In the data rows, the value 128 means zero.
Here are some numbered points:
np.array([105, 139, 90, 88, 151, 75, 88, 113, 159, 166, 90, 95, 135, 111, 178, 155]) 0
np.array([136, 129, 101, 119, 125, 144, 119, 124, 37, 119, 191, 139, 133, 113, 173, 131]) 1
np.array([100, 110, 196, 76, 95, 209, 86, 161, 218, 134, 226, 132, 142, 152, 128, 94]) 2
np.array([147, 110, 147, 81, 141, 191, 122, 108, 133, 105, 26, 183, 107, 147, 154, 102]) 3
np.array([95, 125, 90, 108, 166, 88, 131, 106, 142, 113, 92, 123, 155, 127, 128, 126]) 4
np.array([175, 212, 103, 143, 141, 118, 133, 120, 113, 87, 151, 159, 82, 181, 154, 136]) 5
np.array([117, 121, 107, 162, 150, 107, 111, 126, 82, 114, 104, 133, 120, 148, 207, 152]) 6
np.array([172, 117, 172, 89, 146, 131, 146, 138, 214, 89, 158, 112, 127, 150, 142, 126]) 7
np.array([76, 116, 138, 135, 129, 98, 135, 115, 55, 163, 67, 104, 131, 91, 86, 160]) 8
np.array([129, 150, 97, 80, 132, 201, 101, 139, 214, 109, 124, 158, 134, 158, 218, 117]) 9
np.array([108, 98, 136, 141, 89, 158, 98, 119, 113, 156, 171, 114, 138, 97, 61, 183]) 10
np.array([220, 149, 91, 140, 160, 103, 154, 122, 87, 98, 104, 152, 87, 156, 217, 146]) 11
np.array([81, 109, 226, 125, 130, 140, 103, 153, 43, 139, 118, 121, 151, 159, 94, 143]) 12
np.array([80, 133, 122, 139, 122, 107, 128, 128, 136, 111, 161, 104, 116, 116, 125, 107]) 13
np.array([70, 114, 172, 153, 125, 94, 123, 107, 48, 141, 101, 111, 97, 139, 98, 153]) 14
np.array([140, 103, 96, 101, 106, 165, 136, 133, 73, 134, 142, 140, 85, 114, 251, 120]) 15
np.array([129, 110, 105, 146, 128, 137, 134, 106, 35, 119, 183, 114, 122, 121, 125, 133]) 16
np.array([109, 121, 154, 150, 127, 130, 130, 134, 93, 145, 134, 132, 124, 147, 73, 153]) 17
np.array([164, 152, 116, 191, 142, 131, 127, 128, 255, 103, 111, 145, 98, 152, 146, 155]) 18
np.array([91, 150, 152, 118, 134, 113, 116, 121, 128, 145, 110, 99, 157, 98, 104, 126]) 19
np.array([112, 136, 116, 135, 127, 108, 115, 133, 103, 98, 88, 125, 108, 120, 165, 134]) 20
np.array([123, 171, 92, 107, 125, 105, 149, 102, 183, 129, 119, 115, 165, 101, 44, 115]) 21
np.array([127, 114, 82, 98, 98, 152, 92, 84, 198, 139, 170, 146, 156, 98, 154, 145]) 22
np.array([127, 99, 89, 60, 102, 201, 84, 125, 157, 185, 222, 129, 116, 123, 82, 105]) 23
np.array([169, 106, 116, 72, 150, 142, 139, 167, 40, 129, 153, 185, 96, 149, 145, 123]) 24
np.array([105, 163, 111, 145, 120, 109, 115, 98, 160, 108, 165, 192, 127, 133, 140, 126]) 25
np.array([50, 82, 238, 122, 104, 125, 88, 196, 0, 170, 114, 88, 167, 168, 12, 143]) 26
np.array([160, 94, 98, 185, 100, 95, 143, 91, 142, 168, 108, 133, 147, 95, 123, 154]) 27
np.array([74, 79, 216, 145, 123, 146, 119, 213, 0, 144, 73, 82, 131, 142, 0, 152]) 28
np.array([112, 126, 96, 89, 85, 145, 116, 82, 87, 130, 171, 160, 136, 90, 98, 133]) 29
np.array([92, 173, 113, 146, 139, 120, 97, 118, 233, 110, 96, 156, 111, 99, 95, 129]) 30
np.array([143, 72, 112, 147, 100, 125, 114, 128, 85, 166, 123, 111, 131, 93, 68, 130]) 31
np.array([189, 136, 132, 141, 147, 90, 163, 141, 111, 115, 117, 123, 103, 171, 201, 92]) 32
np.array([150, 179, 160, 147, 123, 145, 97, 121, 189, 91, 103, 90, 129, 162, 255, 128]) 33
np.array([83, 159, 112, 94, 164, 92, 154, 111, 97, 114, 107, 108, 159, 115, 67, 106]) 34
New points follow, each followed by the number of its nearest point above by angle.
np.array([99, 155, 112, 126, 158, 116, 132, 122, 157, 108, 132, 107, 135, 110, 87, 119]) 21
np.array([85, 137, 149, 149, 97, 162, 120, 101, 171, 104, 168, 121, 164, 110, 135, 126]) 2
np.array([92, 118, 129, 141, 122, 117, 134, 124, 63, 95, 127, 120, 139, 108, 119, 111]) 16
np.array([139, 143, 128, 114, 147, 96, 142, 133, 173, 97, 132, 96, 137, 118, 126, 115]) 7
np.array([114, 182, 133, 115, 156, 83, 135, 154, 152, 105, 139, 103, 121, 122, 184, 125]) 33
np.array([184, 155, 130, 154, 136, 84, 143, 127, 95, 155, 93, 104, 106, 145, 131, 157]) 11
np.array([111, 109, 142, 73, 123, 185, 145, 147, 194, 135, 185, 178, 124, 144, 140, 100]) 2
np.array([91, 146, 176, 184, 120, 123, 92, 123, 166, 109, 127, 125, 128, 147, 140, 102]) 33
np.array([106, 116, 104, 116, 132, 145, 145, 101, 196, 118, 139, 148, 134, 125, 129, 109]) 22
np.array([101, 122, 192, 151, 119, 151, 69, 124, 124, 65, 220, 138, 120, 206, 222, 126]) 33
np.array([106, 140, 99, 106, 123, 123, 127, 96, 165, 124, 115, 113, 141, 94, 71, 119]) 21
np.array([170, 71, 181, 180, 112, 82, 128, 164, 0, 170, 61, 122, 93, 127, 43, 148]) 28
np.array([148, 163, 92, 150, 172, 124, 127, 89, 141, 145, 125, 153, 106, 109, 159, 123]) 11
np.array([136, 146, 100, 128, 112, 131, 109, 110, 192, 112, 149, 120, 113, 106, 110, 126]) 30
np.array([117, 151, 135, 147, 119, 138, 89, 131, 117, 105, 151, 149, 144, 150, 211, 112]) 33
np.array([101, 194, 132, 117, 154, 111, 107, 131, 177, 88, 90, 112, 137, 133, 134, 124]) 30
np.array([108, 96, 118, 66, 134, 175, 123, 125, 157, 134, 139, 136, 92, 130, 125, 102]) 23
np.array([75, 133, 155, 151, 123, 179, 81, 132, 156, 83, 115, 138, 132, 157, 80, 132]) 30
np.array([103, 132, 173, 160, 94, 155, 80, 155, 101, 88, 159, 150, 122, 137, 144, 111]) 12
np.array([88, 198, 135, 123, 137, 102, 104, 123, 115, 101, 182, 140, 138, 135, 161, 114]) 25
np.array([247, 107, 99, 94, 135, 153, 98, 160, 192, 109, 107, 145, 93, 149, 176, 109]) 9
np.array([178, 94, 76, 101, 157, 112, 176, 121, 36, 135, 139, 114, 135, 106, 103, 166]) 16
np.array([105, 146, 144, 149, 114, 165, 84, 114, 200, 101, 178, 152, 125, 130, 85, 109]) 2
np.array([111, 168, 111, 90, 127, 105, 118, 128, 121, 130, 100, 110, 146, 103, 98, 103]) 34
np.array([167, 172, 103, 148, 166, 104, 153, 140, 15, 104, 75, 101, 133, 141, 131, 138]) 11
np.array([136, 99, 65, 55, 91, 225, 169, 111, 223, 176, 194, 148, 101, 104, 99, 108]) 23
np.array([83, 82, 150, 96, 108, 233, 78, 142, 170, 92, 218, 129, 125, 154, 126, 87]) 2
np.array([90, 168, 143, 157, 129, 170, 117, 107, 164, 118, 111, 136, 115, 125, 168, 131]) 33
